(in the rows, 128 means zero)
The rows of Y fall into several groups, which share some directions, and each row is roughly a mix of its group's hidden directions.
Y:
array([[152, 145, 111, 123, 104, 178, 111, 108, 128, 118],
       [ 76, 129, 117, 135, 130, 145, 144, 150, 164, 131],
       [ 98,  82, 164, 143, 119, 122, 121, 149, 133, 125],
       [133, 129, 104,  97, 105, 137, 117,  84,  97, 128],
       [158, 143, 133, 145, 128, 170, 113, 115,  93, 111],
       [159, 130, 116,  93, 162, 128, 106, 140,  97, 121],
       [ 98, 115,  79, 139, 104, 142, 129, 130, 137, 102],
       [122, 177, 111, 149, 150, 164, 142, 126, 132, 128],
       [105,  99, 124, 139,  96, 156, 164, 136, 146, 114],
       [137, 148, 130, 115, 189, 112, 145, 119, 134, 117],
       [ 97,  79, 128, 150, 124, 128, 128, 147, 153, 143],
       [121, 155, 142, 130, 128, 183, 114, 129, 157, 135],
       [147, 122, 104, 163, 113, 133, 167, 139, 113,  99],
       [ 86, 148, 172, 126, 107, 137, 133, 122, 145, 141],
       [ 71, 125, 140, 112, 142, 152, 140, 124, 148, 117],
       [147, 143, 105, 153, 108, 100, 107, 105, 154, 104],
       [ 82,  99, 113, 152, 124, 124, 147, 120, 157, 122],
       [107, 114, 139, 146,  92, 117, 165, 117, 147, 100],
       [139, 152, 122, 156, 149, 119, 106, 174, 133, 152],
       [142, 155,  89, 142, 124, 107, 115, 105, 165, 130],
       [ 95, 124, 110, 166, 127, 132, 151, 116, 145, 164],
       [102, 135, 140,  94, 108, 144, 110,  99, 160, 112],
       [143, 138, 124,  86, 131, 134, 125,  95,  90, 108],
       [180, 120,  98, 125, 124, 143, 105, 138, 150, 138],
       [111, 126, 105, 162, 137, 160, 137, 149, 134, 167],
       [121, 107, 166, 132, 144, 155,  96, 102, 151, 124],
       [128, 163, 136, 116, 118, 105, 139,  88, 107,  97],
       [142, 158, 133, 127, 124, 106, 184, 115, 122, 141],
       [137, 107, 148, 125, 117,  67, 121, 114, 125, 119],
       [162, 114, 126, 127, 133,  77, 142, 157, 130, 137],
       [ 97,  79, 133, 111, 132, 161, 128, 125, 110, 130],
       [ 96, 113, 111, 107,  97, 127,  92, 140, 156, 133],
       [133, 142, 143, 103, 134, 123,  73, 149, 125, 152],
       [ 74, 104, 161, 116, 137, 130, 117, 134, 135, 138],
       [179, 106, 141, 125, 108, 114, 140,  95, 131, 120],
       [143, 133, 132, 149, 164, 137, 173,  95, 127, 128],
       [159, 103, 149, 152, 133, 140, 168, 119, 136, 153],
       [102, 158, 160, 134, 145, 101, 146, 114, 153, 109],
       [105,  96, 134, 121, 134, 129, 106, 113, 154, 174],
       [ 95, 155, 128, 150, 141,  87, 120, 125, 150, 150],
       [161, 133, 121, 163,  99, 115, 115, 145, 115,  95],
       [ 86, 127, 157, 129, 136, 141, 104, 135, 169, 125],
       [ 90, 156, 164, 135, 153, 126, 131, 158, 123, 131],
       [ 99, 119, 125, 150,  93, 134, 143, 138, 174, 130],
       [159, 134, 152, 129, 135, 162, 129,  88, 145, 108],
       [157, 158, 136, 135, 127, 122, 159, 165, 104, 145],
       [111, 148, 116, 119, 117, 144, 115, 107,  93,  83],
       [155, 153, 164, 116, 124, 117, 119, 160,  99, 145],
       [140, 121, 150, 111, 126,  81, 103, 150, 113, 103],
       [167, 128,  97, 150, 125, 166, 142, 115, 127, 146],
       [154, 110,  99, 115, 107, 128,  82, 149, 142, 128],
       [135, 151,  97, 142, 118, 128, 101, 104,  88, 108],
       [139, 130, 130, 105, 145,  77, 140, 121, 108,  96],
       [127, 133, 173, 137, 157, 154, 130,  93, 123, 112],
       [160, 110, 142, 117, 125, 109, 103,  89, 106, 151],
       [140,  90, 117, 152, 151, 148, 106,  97, 107, 121],
       [157, 104, 108, 132, 180, 140, 129, 117, 114, 114],
       [ 78, 132, 150, 123, 114, 102, 117, 161, 124, 129],
       [138, 102, 102, 144, 157, 143, 158, 161, 138, 112],
       [108, 104, 104, 124,  78, 134, 112, 154, 135, 126],
       [154,  93, 139, 129, 161, 159, 147, 152, 136, 134],
       [140, 116, 106, 119, 181, 128,  99, 132, 126, 103],
       [154, 139, 118, 151,  97, 114, 132, 154,  85, 132],
       [113, 118,  81, 143, 141, 168, 138, 147, 124, 117],
       [116, 115, 128, 136, 131, 158, 103, 158, 154, 170],
       [131, 157,  92, 151, 149, 115, 136, 137,  94, 153],
       [ 86, 137,  76, 124, 149, 137, 128, 135, 121, 130],
       [ 97,  90, 103, 132, 113, 106, 145, 127, 115, 159],
       [142, 122, 153,  86, 146, 129, 120,  84, 137, 139],
       [144, 136, 146, 168, 163, 143, 137,  92, 134, 128],
       [154, 146, 160, 124, 127, 145, 129, 121, 149,  79],
       [145, 160, 146, 115, 110, 113, 153, 114,  89, 148],
       [143, 106, 139, 114, 115, 156, 152, 133, 136,  77],
       [126, 137, 111,  86,  97, 109, 117, 150,  95, 129],
       [116, 113, 140, 103, 129, 172,  97, 134, 150, 152],
       [179, 153, 124, 112, 152, 143, 100, 126, 131, 122],
       [141, 124, 123, 146, 147, 115, 172, 100,  92, 122],
       [132,  95, 138, 123, 115, 144, 169, 121,  89, 116],
       [118, 105,  84, 123, 157, 135, 147, 157, 109, 138],
       [119, 100, 118, 142, 153, 147,  83, 136, 152, 109],
       [118, 139, 135, 171, 120, 136, 165, 116, 162, 112],
       [115,  84,  96, 134, 149, 131, 145, 157, 132, 148],
       [ 91, 132, 168, 118, 107, 146, 156, 119, 131, 148],
       [104, 123, 115, 134, 171, 125, 118, 121, 157, 166],
       [115, 148, 149,  99, 133, 130,  80, 106, 119, 109],
       [126,  84, 143, 105, 144, 143,  98, 158, 139, 134],
       [107, 142, 101, 159, 130, 129, 128, 143, 120, 178],
       [146, 123, 159, 121, 100, 108, 103, 160, 145, 154],
       [141, 142, 150, 158, 109, 105, 118, 141, 173, 143],
       [121, 104, 123, 126, 157,  79, 112, 149, 108, 116],
       [154, 147, 126, 140, 125, 106, 180, 104, 135, 117],
       [116, 119, 155, 116,  73, 135, 131, 142, 117, 155],
       [132, 123, 140, 131, 119, 134, 179, 152,  87, 133],
       [152,  97, 104, 159, 162, 138, 129, 125, 153, 115],
       [117, 120, 122, 139, 119, 139, 183, 120, 101, 100],
       [166, 135, 128, 110, 116, 108, 164,  94, 122, 110],
       [150, 167, 128, 167, 116, 121, 154, 125, 114, 104],
       [121, 127,  93, 115,  83, 113, 162, 144, 123, 128],
       [ 85, 131, 173, 139, 136, 115, 119, 145, 106, 120],
       [126, 108, 118, 122,  74, 130, 147,  96, 143, 138],
       [159, 151, 162, 125, 142,  99, 165, 136, 126, 124],
       [129, 140, 102, 102, 130,  88, 171, 126, 141, 129],
       [137, 125, 175, 101, 125, 104, 122, 125, 127, 166],
       [150, 100, 135, 138, 151, 137, 137, 164, 154, 161],
       [110, 117, 133, 136, 110, 130,  84, 172, 114, 143],
       [119, 117, 108, 154, 106, 120, 130, 173, 121, 162],
       [101, 128, 122,  78, 121, 134, 150, 133,  93, 127],
       [129,  98,  98, 125, 111, 151, 105, 116, 166, 148],
       [117, 172, 109, 107, 169, 132, 111, 144, 119, 127],
       [183, 105, 115, 146, 109, 134, 120, 118, 104, 126],
       [115,  95, 151, 129, 112, 131, 164, 150,  97, 145],
       [144, 117,  98, 151, 167, 140, 157, 105, 128, 110],
       [136, 133, 107, 170,  91, 140, 107, 106, 110, 121],
       [ 94, 142,  97, 126, 144, 146, 156, 100, 133, 105],
       [112, 141, 157, 129, 158, 142, 117, 105,  96,  95],
       [164, 134, 118, 116, 156, 124, 162,  90, 137, 118],
       [ 91, 166, 165, 129, 127, 136, 125, 156, 118, 125],
       [112, 125,  78, 103, 132, 129, 113, 133, 104,  97],
       [ 88, 115,  98, 120, 118, 158, 135, 143,  97, 143],
       [182, 166, 137, 120, 124, 136, 151, 134, 131, 125],
       [133, 154, 164, 125, 118, 145,  95, 152, 159, 116],
       [129, 119, 139, 103, 143, 163, 115, 162,  96, 149],
       [150, 171,  99, 117, 151, 156, 116, 135, 115, 114],
       [168, 115, 135, 125, 103,  96, 111, 164, 133, 134],
       [122, 154, 138, 106, 101, 150, 136, 127, 177, 142],
       [149, 125, 151, 168,  97, 138, 149, 110, 129, 154],
       [113, 107, 125, 136, 120, 102,  97, 178, 131, 144],
       [144, 110, 156, 175, 127, 152, 113, 110, 142, 142],
       [136, 110, 117,  80, 161, 146, 110, 110, 112, 133],
       [121,  96, 145,  86, 103, 162, 115, 122, 133, 120],
       [127, 144, 138, 130, 121, 133,  83, 166, 131, 164],
       [152, 122, 139, 161, 173, 132, 141, 113, 158, 128],
       [121, 107,  87, 162, 113, 121, 146, 112, 155, 113],
       [ 83, 108, 116, 148, 104, 117, 142, 104, 134, 101],
       [146, 125, 132, 149, 105, 112, 104, 177, 122, 153],
       [113,  99, 160, 132, 153, 141, 114, 169, 142, 141]])

Each list below has three rows that fit no group; the rest each fit one group, if only roughly. Name those rows in the order they come.
  J412: [134, 144, 137, 125,  72, 121, 113, 128,  97, 147]
  J26: [115, 119, 108, 164, 133,  99, 169, 104, 129, 132]
  J704: [142, 156,  84, 114, 109, 149, 104, 153, 134, 123]
  J327: [158, 108,  85, 130, 149, 153, 149, 131, 138, 148]
  J731: [135, 143, 134, 142, 127, 164,  97,  96, 163, 115]
  J531: [115, 153, 128, 158, 184, 119, 123, 128, 120, 117]
  J143: [143,  88, 111,  99, 128, 136, 145, 113,  89, 117]
  J941: [101, 144,  92, 173, 117, 116, 131, 141, 146, 116]
  J721: [124, 132, 117, 109, 130, 167, 105, 124,  82, 107]
  J59: [133, 124, 101,  92, 150, 123, 162, 130,  91, 119]
  J246: [137, 139, 119, 130, 111, 171, 137,  88, 100, 144]
  J950: [103, 152, 153,  92, 114, 133, 101, 135, 140,  99]
  J288: [ 99, 112, 138,  84, 167, 144, 122, 134, 117, 120]
  J625: [166, 128, 106, 121,  94,  88, 128, 132, 126, 149]
 : J731; J531; J625
  J424: [ 94, 121, 164, 103, 132, 163, 126, 110, 107, 132]
  J943: [112, 137, 125,  84, 141, 109, 136, 103, 105,  95]
  J176: [129, 123, 147, 160, 105, 139, 159, 130, 166, 102]
  J688: [118, 153, 176, 110, 160, 133, 141, 148, 117, 125]
  J103: [ 91, 119, 163, 125, 154, 132, 168, 132, 133, 118]
  J924: [118, 109,  94,  99, 129, 111, 149, 153,  97, 109]
  J168: [158, 133, 103, 154, 121,  98, 118, 147,  94, 111]
  J771: [137,  99, 146, 170, 137, 159, 123, 153, 146, 138]
  J792: [113,  80, 157,  99, 136, 134, 125, 103, 134, 141]
  J682: [122,  80, 117, 117,  87, 137, 121, 133, 154, 128]
 : J168; J771; J682
  J492: [142, 126, 121, 141, 125,  75, 114, 156, 101, 143]
  J484: [ 97, 182, 125, 111, 133, 130, 105, 115, 118, 140]
  J533: [151, 158, 120, 129, 180, 149, 137, 140, 144, 132]
  J44: [107, 138, 141, 169, 110, 156, 145,  91, 131, 129]
  J190: [117, 118,  98, 111, 144, 152,  82, 112, 148, 137]
  J178: [113, 159, 166, 107, 136, 169, 139, 121, 135, 137]
  J21: [115, 164,  98, 148, 119, 140, 153, 111,  95, 140]
  J118: [136, 141,  81, 125,  95, 152, 148, 119, 138, 148]
  J8: [135, 102, 118, 141, 119,  87, 171, 134, 114, 146]
  J384: [179, 127, 130, 134,  90, 154, 123, 123, 146, 137]
  J149: [164, 122, 136, 108, 122,  95, 150, 106, 163, 128]
  J324: [137, 102, 159, 126, 133, 121, 140, 143,  77, 149]
  J370: [159, 169, 103, 134, 101, 128, 123, 136, 155, 145]
 : J178; J324; J370
  J34: [134, 124, 121, 150, 151, 177, 157, 127, 107, 110]
  J54: [117, 136, 194, 132, 144, 125, 133, 130, 146, 132]
  J504: [106, 174,  94, 125, 143, 139, 160, 126, 120, 131]
  J826: [106, 135, 100, 108, 172, 140, 136, 109, 158, 135]
  J701: [137, 122,  99, 153, 114, 117,  78, 143, 144, 111]
  J137: [121, 174, 152, 152, 129, 139, 107, 125, 159, 147]
  J237: [142, 126, 112, 139,  76, 142, 162, 144, 133, 111]
  J752: [131, 187, 139, 132, 142, 132, 109, 156, 138, 121]
  J972: [109, 109, 129, 140,  92, 135, 124, 162,  86, 125]
  J963: [132, 132, 139, 145,  90, 136, 180, 146, 115, 125]
 : J34; J237; J963
  J393: [138, 122, 133, 118,  84, 160, 107, 149, 103, 148]
  J970: [163, 140,  90, 123, 132, 133,  90, 124, 103, 138]
  J975: [ 87, 169, 124, 113, 103, 115, 142, 121, 108, 115]
  J401: [123, 111, 116, 148, 118, 121,  93, 151,  80, 118]
  J18: [125, 148,  81, 133, 122, 136, 106,  94, 130, 101]
  J185: [ 78, 111, 110, 140, 121, 152, 105, 129, 145, 106]
  J775: [144, 104, 120, 155,  98, 148, 161, 109, 103, 139]
  J343: [101, 126, 135, 165, 162, 156, 128, 152, 130, 150]
  J81: [147, 138, 156, 133, 132, 148,  86, 111, 157, 104]
  J635: [116, 150, 112, 101, 154,  84, 106, 122, 146, 134]
  J939: [114, 103, 116, 105, 144,  92, 146, 143, 121,  90]
 : J970; J81; J635
  J31: [117, 121, 121, 128, 113, 180, 111, 137, 150,  94]
  J755: [169, 135,  97, 148, 115,  93, 115, 146, 140, 119]
  J793: [ 86, 132, 156, 146, 130, 166, 127, 101, 134, 129]
  J19: [125, 130,  70, 106, 103, 116, 144, 116, 125, 122]
  J967: [112, 137,  99, 134, 101, 173, 149, 111, 139, 145]
  J839: [ 89, 113, 132, 151, 132, 175, 132, 104, 121, 119]
  J22: [139, 131, 114, 129, 132, 147, 150,  93,  76, 123]
  J673: [ 91, 129, 128,  79, 130, 138, 128,  94, 136, 118]
  J457: [ 91, 132, 115,  99, 161, 119, 146, 126,  95, 119]
  J125: [162, 113, 106, 159, 133, 167, 108, 128, 126, 147]
  J772: [106,  82, 151, 121, 153, 126, 142, 159, 116, 135]
  J7: [107, 119, 118, 153, 126, 102, 155, 169, 149, 110]
 : J31; J457; J772
  J894: [106, 126, 117, 127, 152, 137, 178, 137,  93, 125]
  J909: [115, 145, 144, 131, 117, 116, 176, 119,  94, 104]
  J773: [118, 167, 131,  83, 126, 125, 126, 115,  97, 146]
  J663: [100, 149, 117, 153,  82, 140, 138, 149, 117, 145]
  J13: [130,  98, 106, 107, 145, 157, 113, 163, 118, 153]
  J339: [ 87, 142, 126, 147, 130, 160, 102, 150, 101, 129]
  J649: [ 97, 154, 121, 147, 125, 113, 120, 129, 177, 110]
  J855: [127, 135, 143, 124, 161,  80, 147, 132, 107, 103]
  J142: [100, 143, 126, 155, 154, 112,  95, 161, 144, 127]
  J252: [158, 108, 125, 142,  90,  93, 127, 129, 139, 158]
  J703: [162, 164, 110, 132, 153, 157, 120, 104, 142, 123]
  J56: [173, 130, 104, 139, 152, 135, 114, 129, 168, 125]
  J638: [150,  81, 120, 120, 120, 111, 129, 130,  91, 153]
 : J894; J142; J703
  J833: [167, 169, 143, 112, 106, 106, 108, 128, 132, 119]
  J745: [ 78, 127, 143, 160, 122, 129,  94, 143, 124, 129]
  J741: [153, 110, 126, 132, 151, 159, 142,  82, 146, 134]
  J561: [153,  86, 141, 131, 130, 104, 116, 171, 129, 122]
  J227: [136, 119, 109, 143, 121, 156, 157, 165,  91, 120]
  J297: [113, 149, 134, 156, 134,  84, 138, 161, 105, 127]
  J706: [121, 139, 166,  97, 124,  90, 141, 124, 157, 121]
  J898: [140, 162, 147, 121, 120,  85, 154, 100, 130, 128]
  J499: [123, 171, 116, 112, 161, 157, 149, 113, 143, 120]
  J806: [117,  95, 126, 134,  93, 163, 146, 110, 123, 156]
  J396: [166, 153, 121, 111,  88, 122, 158, 117, 120, 123]
 : J833; J745; J297
  J209: [ 99, 137, 134,  93, 149, 161, 108, 131,  97, 132]
  J173: [121, 119, 138, 153, 145,  73, 126, 144, 150, 141]
  J6: [149, 175, 146, 133, 142, 104,  93, 127, 129, 137]
  J427: [139, 157, 142, 164, 122, 164, 144, 110, 156, 129]
  J580: [130,  85, 136, 113, 139,  95, 102, 130, 145, 156]
  J289: [150, 139,  71, 147, 136, 141, 140, 129, 150, 121]
  J803: [124, 121, 112, 173, 112, 124, 130, 101, 170, 120]
  J705: [148,  87, 133, 120, 128, 157, 138,  83, 129, 135]
  J322: [142, 148, 111, 131,  77, 134, 163, 135, 129, 145]
  J336: [113, 160, 169, 121, 104, 144, 102, 136, 121, 104]
  J780: [163, 100, 144, 146, 134, 112, 100, 124, 143, 163]
  J417: [121,  86, 104, 137, 131, 161, 116, 109, 134,  95]
  J642: [111, 131, 134,  95,  92,  86, 128, 145, 123, 145]
  J632: [ 72, 147, 153, 152, 139, 132, 130, 123, 144, 124]
  J760: [131, 106, 133, 100,  85, 120, 145, 161, 124, 151]
 : J803; J642; J632
  J32: [111, 139, 120, 162, 100, 123, 172, 103, 129, 118]
  J863: [ 82, 122, 139, 143, 105, 134, 123, 113, 154, 163]
  J211: [110, 122, 123,  81, 165, 131, 102, 145, 135, 140]
  J330: [112,  90, 128, 142,  79, 145, 137, 132, 130, 108]
  J348: [140, 114, 175, 127, 147, 120, 139, 142, 115, 170]
  J615: [139, 126, 148,  99,  81, 103, 137, 106, 140, 113]
  J857: [150, 158, 100,  91, 123, 112,  96, 115, 119, 120]
  J576: [127, 127, 145,  99,  98,  94, 151, 136, 164, 138]
  J851: [108, 143, 135, 135, 106,  87, 129,  87, 128, 152]
  J262: [108, 153, 141, 107, 127, 171, 128, 111, 148,  97]
 : J330; J348; J857
  J679: [ 91, 125, 142, 122, 164, 153, 139, 165, 128, 138]
  J689: [105,  96, 117, 153, 139,  96, 161, 129, 151, 138]
  J235: [103, 122, 145,  91, 145,  85, 122, 151, 132, 142]
  J433: [138, 107, 103, 169, 106, 135, 101, 134, 103, 108]
  J341: [135, 114,  99, 166, 122, 150, 141, 172, 127, 129]
  J284: [174, 136, 118, 162, 139, 143, 131, 144,  96, 137]
  J954: [141, 117, 153, 130,  95, 146,  95, 123,  92, 150]
  J491: [167, 120, 132, 102, 115, 129, 111, 118, 177, 129]
  J538: [147, 139, 119, 130,  98,  96,  98,  91, 148, 126]
  J555: [ 83, 153,  92, 121, 117, 155, 118, 141, 125, 130]
  J158: [ 93, 159, 132, 170, 111, 154, 134, 119, 135, 119]
  J647: [100, 130, 171, 160, 150, 135, 134, 135, 100, 138]
 : J235; J433; J158
  J256: [110, 122, 142, 133,  87,  93,  91, 119, 113, 123]
  J356: [139, 115, 153, 139, 131, 149, 136, 148, 135, 184]
  J84: [100, 119, 147, 125, 136, 108,  75, 126, 114, 148]
  J313: [117, 142, 169, 106, 135, 160, 138, 128, 130,  89]
  J3: [102, 140, 161,  97, 155, 113, 121, 103, 151, 141]
  J120: [120, 107, 115, 168, 132, 138, 114, 128, 175, 111]
  J850: [123, 130, 130, 105, 148, 133, 188, 115, 109, 130]
  J847: [162, 146,  99, 140, 107, 114, 167, 144, 116, 140]
  J99: [155, 107, 108,  92, 145, 129, 119, 107,  90, 135]
  J999: [141, 120, 143, 127,  96, 185, 130, 110, 123, 126]
 : J356; J84; J313
  J207: [132, 119, 175,  95, 130, 155,  99, 129, 138, 132]
  J776: [148, 124, 154, 123, 153,  91, 153, 113, 132, 162]
  J868: [149, 151, 133, 156, 128, 128, 131, 185, 121, 123]
  J711: [ 92, 141,  92, 102, 123, 134, 102, 144, 154, 129]
  J63: [ 84, 137, 104, 148, 155, 148, 124, 104, 120, 148]
  J196: [130, 141, 116, 133, 157, 153,  85, 156, 147, 109]
  J964: [104, 149, 110, 122, 166, 150, 104, 129, 158, 110]
  J832: [118, 129, 119, 173, 150, 108, 135, 163, 149, 146]
  J398: [160, 128, 115, 114,  89, 138, 153,  96, 148, 135]
  J579: [167, 114, 139, 138,  93, 122, 138, 138,  87, 119]
 : J207; J776; J63
  J853: [142,  84, 119, 137, 168, 157, 143, 121, 120, 130]
  J715: [115, 162, 179, 111, 144, 129, 115, 139, 143, 113]
  J130: [171, 135, 108,  87, 134, 128, 157, 120, 123, 112]
  J710: [176, 130, 139, 169, 137, 152, 122, 129, 145, 135]
  J183: [120, 112, 113, 110, 161, 138, 115, 117, 150,  80]
  J845: [124, 103,  86,  90, 145, 127, 158, 122, 129, 120]
  J113: [127, 155, 104,  87, 156, 144, 109, 120, 101, 130]
  J581: [146, 159, 115, 162, 171, 120, 144, 130, 138, 113]
  J528: [127,  81, 127, 114, 154, 128, 104, 133, 153, 156]
  J714: [112, 139, 138, 131, 171, 144,  84, 114, 138, 109]
  J385: [159, 145, 113, 137, 163, 150, 104, 140, 152, 103]
 : J130; J183; J845
